Each named turn below is shown by a few rows before and after it. Which turns, in which order, take the first row of each later pair to the second? The first pair is answered.
puf (before => after):
[-18.1  -4.9  -3.4   2.7   5.4  33.0   7.6  18.2] => [-38.9   9.4  -0.2   3.1  -5.5   2.5   4.2  -4.9]
[ -5.6 -11.4   7.4  10.4  -7.4   8.4  10.6 -13.0] => [ -5.3 -12.1   8.1  11.7  -1.9  10.7  14.4  -0.5]
[ 17.2  -3.0 -13.8  10.4   9.6 -29.0 -22.7 -10.2] => [ 28.2 -10.8 -15.6  10.3  15.1 -13.6 -20.0   2.0]
[ 17.2  -9.9  12.5   3.1  48.6 -24.1  13.0 -21.2] => [ 23.4 -10.8  12.7   1.2  37.5 -22.0   7.0 -34.3]
Vimun (before => after):
[ -1.9 -16.8  12.9  13.7   5.9  10.2  10.7   0.4] => [ -1.5 -11.0   8.5  10.0   8.9  11.4  11.4  17.3]
[ -3.2 -20.8   2.6  22.0  22.2  -3.0  28.6  -2.7] => [ -7.0 -22.5   3.7  24.0  14.7   4.4  29.3   6.0]
[-26.9 -18.7  17.0  27.1 -24.0  39.3  22.5  19.9] => [-12.0  10.5  -6.4   4.4   8.3  17.2  19.3  63.5]
Poset (before => after):
[ 11.2   9.3 -14.4 -19.8  13.5 -24.0  -7.0   1.1] => [ 10.4   8.2 -10.8 -16.9  16.2 -25.4  -5.0  -2.1]
[ -6.3  17.1 -12.8  -1.2 -20.5   2.0   0.8  -0.6] => [-17.8  11.0  -2.4  10.0   0.0 -12.0  12.8 -11.9]
[-31.8  20.0  -4.1   3.3 -33.5   0.3   7.2  18.9] => [-42.7   8.9   7.9  14.6  -7.9 -11.1  19.6  12.1]
loni (before => after):
[-11.6 -12.2   9.5  14.7  22.9   9.8  16.9  23.8] => [23.6 -4.6 -4.5 -5.5 38.5 -7.1  3.2  7.5]
[ 14.2   9.2  -5.2 -11.9  19.5 -20.4  11.7  30.5] => [ 30.4  12.8 -10.5 -22.5  -7.9 -21.5  -3.9  -1.2]
[ -0.1  -3.0  -1.9   2.2 -31.9  12.3   6.1  10.0] => [-5.0 -4.4 -2.9  4.9 -9.2  9.2 15.2 28.9]
[-25.6   0.6   6.5  10.5 -35.4  20.3   1.2   2.5] => [-24.7   2.3   5.0   8.5  11.4   9.8  15.1  35.9]
Now pairs of rows:
Each pair is 2 to 3 turns apart.
[ -4.9  -4.6  -5.9   2.3 -14.2  24.2   3.0  20.3] => [  9.8  -6.5  -1.1  -1.5   7.9 -12.2  -1.2 -30.5] => Vimun, Vimun, Vimun
[ 43.9   4.8  -4.8 -20.4  12.0   9.1 -10.0  14.6] => [ 13.7  23.8  -0.7 -21.8  -5.4 -31.0 -15.8 -19.4] => puf, puf
[ 51.6  -6.9 -11.0 -19.9   5.7   4.7 -17.0 -23.2] => [ 12.2  -2.8  -1.7  -6.9 -50.2  19.3 -18.0 -27.7] => puf, loni, loni
[  4.7 -13.9  -0.8  12.8  -9.3  33.1   4.9  27.3] => [-29.2  15.9   0.3  10.8   8.1 -24.4   7.6  16.2] => puf, Vimun
[ 24.8 -28.9  20.9   2.0  27.5  11.3   0.7 -13.8] => [ 20.7  -8.9  16.0  -5.5  32.7 -20.4  -6.5 -27.9] => puf, loni
[-15.6   5.4  14.6   7.9   4.6  -0.6 -14.0  22.7] => [ -3.1   2.0  15.8   4.9 -15.5   1.3 -27.2 -10.9] => Vimun, puf, Vimun
[ -5.9 -12.3   4.3  11.2  -6.1  26.4  13.4   9.3] => [14.0 -3.8 -0.4 -1.1 28.0  4.5 15.0  9.6] => loni, Vimun
[ 0.7 -7.9  3.9  9.0 -9.7 29.9  8.5 22.5] => [  0.6   8.9   0.7  -1.7 -31.1  -4.4  -9.6 -24.9] => puf, Vimun, puf
[ -7.1  19.4 -10.7  -7.4  50.1  -2.9  13.9  40.0] => [ 29.6 -12.2  -3.7  -4.5 -28.9  48.6 -13.0 -22.8] => puf, loni, puf
[-35.4  20.1  -1.5   4.0   4.7 -18.8   5.7  25.8] => [-40.1   0.1  15.1  16.1  -8.2 -13.5   6.9 -16.9] => Vimun, Vimun, Vimun
[ 25.8 -20.8   6.8   2.0   6.9  17.2  -3.8 -13.0] => [-13.9 -10.9  13.0  13.7  21.6   6.2  12.3  17.6] => loni, puf
[ 24.1 -29.6  12.5   7.7  17.2  32.9  10.5  13.4] => [ -3.0   7.2   3.5  -2.5  42.2 -21.6  13.7  28.3] => Vimun, loni, puf
[-25.0  18.9 -12.6  -5.1 -14.4 -11.0  -3.6  20.6] => [ 28.5  -1.9 -14.0 -14.8  -9.4  -3.5 -15.0 -18.6] => loni, Vimun, puf
[ -4.9 -14.8  -6.4   0.9  22.8  15.7   8.9  37.5] => [  5.4 -10.4  -6.2  -4.6 -31.0   6.8 -16.0 -32.4] => Vimun, loni, loni
[-10.4 -12.9  12.5  15.3   8.0   1.5   5.8 -17.6] => [-22.9  -5.1  11.7  16.3  -4.5   4.6   4.8  -7.6] => Vimun, puf
[-13.4  17.7  -8.6  -1.7 -19.0  -5.3 -15.3  12.9] => [ 16.9   9.1 -12.3  -8.8 -16.5   3.8 -22.1   3.2] => Vimun, puf
[-26.6 -11.2  26.2  16.9  11.3  -1.1  16.9 -14.1] => [-14.7  -2.2   9.8   7.2  -8.7  32.4  10.2  32.9] => Vimun, Poset
[  3.7 -23.8  16.8  15.4  29.8  24.4  15.8 -10.6] => [ 36.6 -11.8  -0.6  -4.7  10.6  20.4  -5.2 -26.4] => Vimun, loni, loni
[-11.4  12.4  -5.2  -6.3   9.8 -31.1  -6.9  -1.3] => [-23.5  -1.4   8.0   8.8  -1.9 -21.2  -1.2 -15.2] => Vimun, loni
[-25.4 -13.1  11.1  18.3  19.2  -2.4  19.8   2.5] => [ 19.6  -5.0  -4.2  -4.1  13.4 -18.4  -3.5 -34.2] => loni, loni
[ 34.3 -11.6 -13.7  -8.6   5.9  -3.4 -10.8 -17.6] => [  4.6 -23.1  -3.5  11.4 -11.8  30.0   1.7  12.5] => Vimun, Vimun, loni
[-25.7 -10.1   6.6  17.6  -8.2   6.2   7.3   1.9] => [-17.7 -12.4   5.8  14.7  13.8   1.9  12.5  12.9] => puf, loni
[-32.5   1.9   6.9   4.7  -3.5   0.9   7.2   4.3] => [ -8.9  15.6  -4.9 -13.8  14.9 -21.5  -2.5  -4.2] => Vimun, Vimun, loni
[  7.1   1.5  -3.2   0.9 -19.9  23.8  -7.5  27.1] => [  0.9  25.0  -9.7 -11.0  -1.8 -22.8 -12.4  15.6] => Vimun, puf
[-19.7   6.0  -5.3  -4.2  24.4 -28.0  13.8  23.4] => [ 34.7  -0.8 -18.1 -24.0   5.8 -17.0 -10.1 -12.7] => loni, puf
[  6.4  -6.5   4.2   0.8  -5.1  -4.6  -2.6 -22.0] => [  0.3   0.1  -2.2   0.2 -13.2  15.5  -0.6  15.6] => Vimun, Vimun
[ 19.3  17.3 -18.4 -17.1   1.5 -13.3 -13.9  -8.4] => [ -7.7   8.7  -3.0  -1.3 -16.7 -14.2  -8.1 -33.0] => Poset, loni
[ 32.2 -12.0  -8.1  -7.8   9.0  13.6  -3.0  20.1] => [-5.8  4.3 -5.0 -2.4 17.9 -7.5  7.7 37.7] => loni, puf
[ -6.8 -24.5  13.5  17.8 -17.9  34.5   5.5   3.0] => [  8.7 -17.3  10.1   6.4 -21.7   8.3  -7.0 -41.1] => loni, puf, puf
[ 18.2  -1.3 -13.3   3.1 -12.9  34.1  -8.3  16.1] => [ 35.8   7.8 -17.8  -8.8  16.2  -1.4 -13.7  -8.5] => Vimun, Vimun
